In the rows, zero is written as 128.
Rotation paths and how fast each direction turns (degrees each step)
Each turn is a multiple of 5 degrees from 10 to 175, or 0.
Each row of a path follows its step; steps can be skipped.
Path 1:
step 3: [133 132 122 132 122 127 132 138 137 123 128 114 136 130 123 125 127 119
 118 123 123 125 118 124 128 121 127 124 149 125 125 128 140 129 132 128]
step 5: [134 127 121 126 132 134 127 130 139 136 127 144 118 128 122 125 118 122
 132 120 120 132 128 130 124 129 130 121 119 140 123 130 127 114 118 128]
step 7: [125 130 129 132 115 138 131 124 127 129 125 136 134 136 137 121 137 129
 137 133 123 123 125 122 131 132 128 139 140 133 138 145 127 126 135 124]
step 9: [126 131 124 135 133 121 123 137 142 121 130 123 127 131 118 124 122 130
 135 140 125 132 112 120 124 125 124 128 124 133 128 123 127 144 120 127]
step 10: [117 133 133 139 129 145 127 135 127 120 133 124 136 132 137 121 127 126
 125 132 125 132 132 129 121 124 137 119 136 139 142 125 128 132 120 127]
step 11: [127 133 135 135 128 132 131 117 130 133 122 124 124 121 124 130 130 128
 132 134 134 122 126 144 125 132 148 123 128 138 125 138 130 119 120 133]
step 12: [133 130 127 127 131 122 121 124 136 134 126 130 124 134 113 131 132 118
 133 132 143 142 125 120 129 125 135 139 126 134 132 126 143 124 125 127]
step 13: [141 118 133 136 127 128 132 127 128 120 140 134 144 133 127 123 134 118
 128 139 129 124 134 119 127 135 129 131 138 127 132 118 131 127 123 119]
step 14: [127 125 136 124 124 123 138 134 127 137 132 127 131 117 130 126 120 116
 120 142 119 130 125 134 124 133 133 135 143 129 123 138 117 122 127 128]
Speeds:
[128 130 132 127 126 133 131 130 129 127 123 127 130 130 130 129 127 126
 128 127 128 126 129 128 130 133 126 130 130 127 129 126 128 131 125 129]	110
[126 127 130 126 129 127 126 130 127 131 125 130 125 128 128 128 129 127
 130 126 126 133 129 124 128 126 129 132 130 131 130 131 125 132 127 129]	145
Path 2:
step 0: [133 120 116 135 127 131 120 126 126 129 129 139 126 118 132 131 135 129
 123 121 133 130 126 143 119 129 135 124 135 129 142 131 125 115 129 125]
step 3: [135 126 124 122 116 121 126 126 134 128 132 130 132 132 122 136 129 120
 128 127 133 134 136 129 137 125 143 124 126 141 138 133 137 123 130 142]
step 4: [128 129 120 119 113 111 128 134 122 127 125 127 134 115 125 138 124 125
 130 127 131 133 131 123 125 127 124 123 132 131 129 130 131 113 130 120]
step 5: [127 124 124 129 118 126 127 118 118 126 126 130 138 123 128 132 129 132
 120 122 125 140 136 143 126 132 131 116 135 132 127 132 143 128 120 126]
step 6: [138 119 120 124 123 128 128 122 129 127 124 129 142 126 130 124 139 125
 129 119 136 131 140 128 121 133 119 124 141 129 129 120 130 121 140 131]
step 9: [130 131 133 115 120 120 127 131 133 132 120 130 131 121 138 125 135 126
 128 135 135 129 135 126 119 134 138 124 132 135 136 126 129 117 111 132]
step 12: [126 124 113 132 122 128 126 132 131 136 121 133 129 117 129 131 120 127
 129 128 131 132 127 127 116 122 132 118 130 127 128 121 141 111 138 130]
step 13: [125 121 125 125 126 128 124 131 128 133 123 129 130 122 129 131 127 137
 127 121 125 149 145 135 134 122 139 122 130 136 127 117 131 128 128 131]
step 16: [133 123 128 122 128 114 131 118 117 125 124 131 130 116 123 136 138 125
 118 117 130 134 121 129 124 131 134 122 143 132 128 128 127 121 129 129]
Speeds:
[127 128 131 127 128 132 126 128 127 132 131 127 125 129 129 127 128 128
 133 129 130 124 128 131 124 125 131 126 130 129 128 128 125 126 126 127]	35
[130 131 128 132 126 127 124 124 128 128 129 131 125 127 129 127 133 126
 130 126 126 129 128 132 129 131 128 128 127 128 127 131 127 130 129 133]	130
[130 129 127 126 129 129 130 125 126 127 128 130 127 127 126 131 131 127
 131 127 129 128 125 126 125 127 128 129 126 124 126 127 129 125 135 125]	175
[130 127 128 128 132 128 128 128 130 129 125 129 127 130 130 125 131 130
 126 128 127 128 123 127 126 132 129 130 126 129 134 129 125 125 125 127]	40
[128 127 131 128 127 126 126 128 128 131 131 127 125 128 132 132 129 130
 124 130 128 129 129 127 124 129 126 129 128 132 130 127 131 130 133 127]	0
Path 3:
step 0: [116 140 133 119 128 130 123 134 117 119 134 115 131 132 134 133 130 134
 135 131 127 129 137 133 130 124 118 141 126 133 137 126 132 125 125 139]
step 1: [127 139 124 123 141 131 117 116 115 127 118 122 129 133 124 133 128 126
 118 131 134 131 126 132 131 125 127 122 138 142 131 138 123 134 130 126]
step 2: [129 132 118 118 131 122 122 123 121 138 131 116 133 125 131 132 136 141
 134 140 124 123 132 123 122 118 120 133 123 138 129 124 135 119 120 131]
step 5: [131 131 127 119 129 125 125 128 116 133 128 124 136 120 129 138 125 136
 128 125 119 124 132 130 120 137 108 131 129 127 118 119 143 125 125 129]
step 6: [130 140 131 128 131 123 127 123 115 116 121 133 124 139 124 128 113 122
 135 123 130 137 135 122 126 131 118 136 127 136 134 131 129 134 124 140]
step 9: [126 133 132 123 135 130 122 129 112 120 115 123 130 133 120 138 127 121
 131 128 128 135 128 133 136 125 130 136 135 141 125 127 111 130 127 137]
step 10: [139 135 124 123 134 136 122 121 126 132 120 115 132 130 118 132 133 143
 130 136 126 125 123 122 127 114 120 127 123 133 116 133 135 131 124 123]
step 14: [122 142 125 126 126 129 115 128 113 116 131 125 131 131 127 128 120 116
 127 127 130 136 133 122 134 137 114 138 130 127 124 131 137 120 129 131]
step 15: [137 127 126 118 146 120 125 110 112 126 119 126 120 133 130 128 124 127
 130 129 135 122 125 135 129 124 129 136 121 132 123 135 126 126 125 130]
Speeds:
[129 128 127 128 130 126 126 127 127 131 129 130 126 124 128 127 129 128
 126 124 127 124 132 124 124 130 129 129 130 131 131 126 129 132 130 131]	25
[132 128 128 128 130 133 127 127 126 126 128 127 126 128 128 126 128 124
 130 128 126 126 128 123 129 130 131 131 126 126 122 126 127 127 129 128]	10
[131 127 129 128 128 127 128 126 132 129 128 127 129 125 133 129 124 131
 129 127 128 125 129 127 131 126 128 125 129 132 124 130 128 126 129 128]	130
[124 128 130 129 125 125 127 129 127 128 131 129 131 126 129 132 132 125
 127 130 127 125 128 127 129 127 128 132 128 128 124 127 124 128 125 129]	160
[129 128 131 128 126 133 126 132 130 129 127 127 128 131 127 129 127 129
 128 127 126 125 127 130 130 123 128 131 129 131 130 126 127 133 129 127]	35
